rotation steps, each row followed by its count of steps
The counts run from 0 to 316.
[ -5  -1  16  -3  18  16 -21  -1  10  21   0  14  -4  -2   4 -18   1   7
  14  -4 -14   9   2 -28   1 -31   3  26  10   4  16   3  27  21  -9] | 299
[ -6   1  -9  -2  -2  -9  25  -2  20 -17   7 -21  -8   5  -9   1  -4 -19
  10  -7  -3 -12 -12   7  11  38 -11 -29 -25 -16 -11 -11   4 -29   5] | 153
[-13 -14 -11  10  -1   0  27  -4   6  38   7  -4 -20 -13 -15  -9 -17  -1
   7   5  13 -16  20  -9  -6  -5  17  13 -27 -22   4   3   8  14   7] | 32
[  2  14 -11 -13  30   1 -10  -7 -13  12   7   7 -17  31  27  19  10  20
 -15   1  -5  -5   5 -15  23  -3  14  10  -8  -3  10  12  13   0 -18] | 308
[  2  -4  15  -5  -6 -10  25 -30  10   1  10  11  16  22 -31  -8  18  19
  13   3   0  10 -15 -18 -24   3  -2  -2  15  17  -8  -6   8  -5   6] | 78
[ -1   7   0  -4  -7  23 -10  15  -5  -7  19   3 -12 -17  19 -14  12 -21
  -5  -2 -17 -13   2 -15 -19 -32  11  -2  -9 -19  23 -13   4  22 -10] | 49
[-18 -25   7  -4  22   1  -5  22 -12   3 -19  12 -11 -13  10  -4 -11  -4
   0   8   1  -5   0 -17 -21   3  12  23  26   7 -14  19  15   8  29] | 124
[ 14  20  25  -4  -1   6 -28 -10  -9 -17  -3   4   4 -11 -10  13  24  24
 -15  -4   0  14 -10  -1   4  -4 -10  22  22  33  13   3   2   7 -14] | 93
[ 22  35   8   0   1   9 -16   1  12  14  -8  -3  12   2 -10  -7   6  11
  -2 -20  -9  27 -19   0  21  27  -1  23   9  15  -4 -13  -1  21  -4] | 99
[ 11  39   0  14 -17 -24   2 -15 -17  -2   6   3  14 -11  -5  13  21   5
 -16   1   0 -13  -1   8   7  -8  11  -8 -24  -2  -2 -19 -20  -9 -20] | 270
[ 20 -12 -11   9 -11   0   9  17  19 -27  -5   9  28   0   8  15  10 -27
  -3  -8 -10   5   0 -13 -12  10  -1 -15  -7  -1  18 -26  16 -11 -16] | 66
[  9   7 -18  -2  -5 -16  28 -18   1  -4  15  -8  12  30   6  14  17   1
 -10   3 -22 -10 -14  -6   6  14  15 -21 -30  -4   4 -26   2  -8  -6] | 63
[ 31   1  -7  -2  -8   3  -8 -10   2   3 -35 -17   2  -8   0  13   0   5
 -15  10 -15  17  10 -11  22  26  10  22  12   5   9  -5  -9  28   3] | 103
[ -3  19 -12 -10 -10 -24 -16 -13 -24   4 -12   5  -9  -8  17  -3  16  17
 -16 -10   6   4   0  20  27 -33 -13 -19  11   1  11  -1 -11   5 -15] | 181
[-17 -23   6   2  19  -4   3  20  -1  12 -16  18 -18  -4  13 -13 -25   3
   4 -16   4  -3  -1 -12  -8  -6  11  22   3  -9 -23  18  19  23  17] | 123
[-15   7  -2  13   0  -9 -21  -2   8 -11   2  15   4  -4 -11   9  -9  12
  19  -7  25   0   7 -28 -21   7 -16  23  -4   5   4  -7  28 -21 -15] | 290
[ -3 -20 -14  -8 -23 -12   6   4 -12 -12  -2 -16 -15 -11  -8  26 -31  27
  -4 -24  -5  -4   6   9  15  14   5   9 -19  -9   6   8  10  18   1] | 112
[-21   8 -11 -11  25  12   4  10  -1   2  40  14 -17   0  11   5  -6   7
  27   3  11  -9   7   4 -21  -3   3  12 -22 -22   2  -9  19 -14   1] | 42
[ 24  11 -12   4   7  -9   0   2   0  12  -7  -7  -7   6   9  14  -5  18
   4 -12  12  22  16  -4  17  49   8  13  -5  -3 -15 -13 -12   8  -6] | 105
[ -7   3   3   6 -21  -2   2   7  19 -14 -11   4  -5 -20 -16 -27   4 -22
  -8  -9  15   3 -16 -11 -19   1 -30 -18  19  -7   3   2  17 -13   8] | 162
[ 15  14 -12   5  12  -7   7  -1 -12  15  -3   1  -7 -11   6  34  -3  -4
   1  12  -1  -5  32  17  20   5  18  10 -25   1 -11  10 -35   6 -15] | 16
[ 10  -4   1  10 -40  -9  18 -15   9 -15  -1   1  14  11 -27  -6   8   1
  -5 -14   8   1 -10 -28 -30   7 -15 -16  -6   4  10 -10   7  -5  -8] | 72
[  4  35   8  -5  23   4  10  -1  -2  10  26  26  15   7   8  -2  15   2
   7  15  -5   7 -11  23 -19  -9   4   6  10   5 -21  -8  -3 -15  12] | 259
[ 19   4  -4   5   0  22   5  16  -3  10 -28   9 -10  -6  10  -3  11 -29
  10  -8 -12  -3 -14 -12   2  38   7 -29  -1   9  -9  16   6 -28   5] | 146
[  2  15  -6  -9  16 -11  25   1  -6  12  -6  -5  -4  10  -7   7   2 -22
 -16  -3 -12 -17 -24   8  16  25   2 -29  -8  11 -15  21   9 -25   9] | 148
[  0   1  -7   1  -2   8  39  -4   5  16  10 -14  -4  26 -20  12  -7  -6
 -22  18   7 -19   8  17  -7  24  15  -9 -15  -1   5  15  -4 -17  18] | 238
[ -5   0 -11  -7   8 -11  30 -18  -4  13 -19  -3 -10   7   6  13   1 -12
  -9  -4 -29 -17 -16  11  20  10   2 -32 -16   2  -7  22  11 -20  10] | 149
[  9  -7 -24   7  -1  -7  -9   5   5  -4 -43  -5   2  -3  13  26 -19  13
 -29  -4  -2   9   2  -3  11  24  -8  24  -1   6  12  12  13  10   3] | 108
[ -9   3  -3  14  -5 -26  21  -3  10 -11   8  12  18  21   5  -1  20   7
 -20 -27   4  -5 -15 -11  -9  10  -5 -14 -24   1   6 -23  13 -10 -14] | 68
[ 11  23  -5   5  13  14 -16  -4   9  18 -31  -1  19 -14   4   3  11 -14
 -17  31 -10   5   4   1   1   0  -3  30  -3  19  -6   4 -30  11   5] | 13
[ 12  11 -17   6 -22 -11 -18  -6  -5  24 -25 -14  24  18 -18 -11   2  -7
  -5   9  -6  11 -18   7  24   4   0  -1  16  17  12 -18 -14   1  12] | 189
[ -5  -2  24  -5   3   7 -12 -10  -5  15   1  14  10 -12   0   4   2  20
   9   8 -13   6   8  23   2 -44  -3  10  -2  15 -10  18 -28  19  -9] | 6
[ 11  10  15  -1   1  -2  21   1 -26  15   1 -13 -21  -6  -1  -2  14 -19
  -9 -14 -16 -28 -12  -2  19  12  23 -28 -10  -4 -13  14 -17   0  -7] | 143
[ -3   1  11  -7   7   5   4   8 -13  -8  38  -8 -17 -15  16  -3  18  -9
   1   2  -4 -23   8  -4  -3 -32  23  -6 -18 -25  18 -12   0  12 -13] | 48
[-15 -39  13   8 -13  10  20   3  18 -17   3  -1   7 -19   4   0   4   1
 -19  24  -1  -4  16  17 -32 -12   4  -5  -9 -12  19   1   7  -7  13] | 246
[  8  16  -8  -9  -5  16   0 -26  -3  -9  -8  13  14 -10  24   6  12  -1
  -3  36 -29  12  -2  11 -18 -29   1  -2  -5  -9  -2 -15 -12   0  13] | 262
[-23   4   6   1  10 -26  -6  -8   1  -4  21   2  -2  -1 -23  17 -11  24
  -2  -2  12 -22   2 -15   6 -29  -7  21  -3   3  16   2  29  -6 -21] | 292
[-21  -6 -10  21   2   5   5  17  23  27  -2  -1   1 -28  -6   5 -19   0
   3 -15  -5 -14   5  11   8  -7   2  10 -47 -11  14  -3  13  12  -9] | 27
[ 23   3  -9   2  14 -22  10  11   1   9  -8  -2  -9   0  10  25 -17  13
 -10 -21  10  15  18   5  28  32   9  11  -1  -5 -11  -3   8   9 -10] | 106
[-21 -19   6   9  -9 -12  13  -8  15 -24 -16 -20   8 -15 -10 -15  16 -14
 -19  10   7 -12 -18   2 -12  16 -15 -19   1   0  13 -10  12 -26   9] | 157
[  6  14  13  -9  -2  -2  27   1 -12   7  29  22  -9 -13  -8  -4   0   4
   4  12  -1  -4  10  21 -29 -30  13 -13  10  -6 -14  10  -7   9   5] | 255
[-20  -2  -9  -8  16  20 -17  17   4 -13  18   8  -6 -14  18   3   8  -9
  -3  14 -14 -16 -12  -3 -16 -32   1  18 -11  -2  26  -9  30   2   9] | 44
[ -7   5   1 -16   8  24 -31  22 -17 -34   0   3 -13  -4  18   5 -13 -12
   9   3  -7  -6 -17  -9 -12  15   1  18   9   1 -17  10   7  -8  29] | 130
[ -4  -1   0  23 -16  12  -3  14  15  12  14  -8   4 -19 -29   6  -7   7
  18  -4  15  -8   6  21   0  31   7  12 -30   0  17  -8 -11 -15  -9] | 25
[ -1  -3   3  -2 -14  -5  15 -20  16   1 -10  16  19  16 -27 -13   8   9
   1   1  -5  12 -21 -24 -28  -5 -18   7   9  24   3   2  19   5   7] | 77
[-34 -13  -6   3   9  -2  30   1  18  -1  14  -3   7  11   6  -4  -2  12
 -20   5  12  -9  -1  31 -13  -1  -4  -7 -25 -13   4   0  14 -15  11] | 244
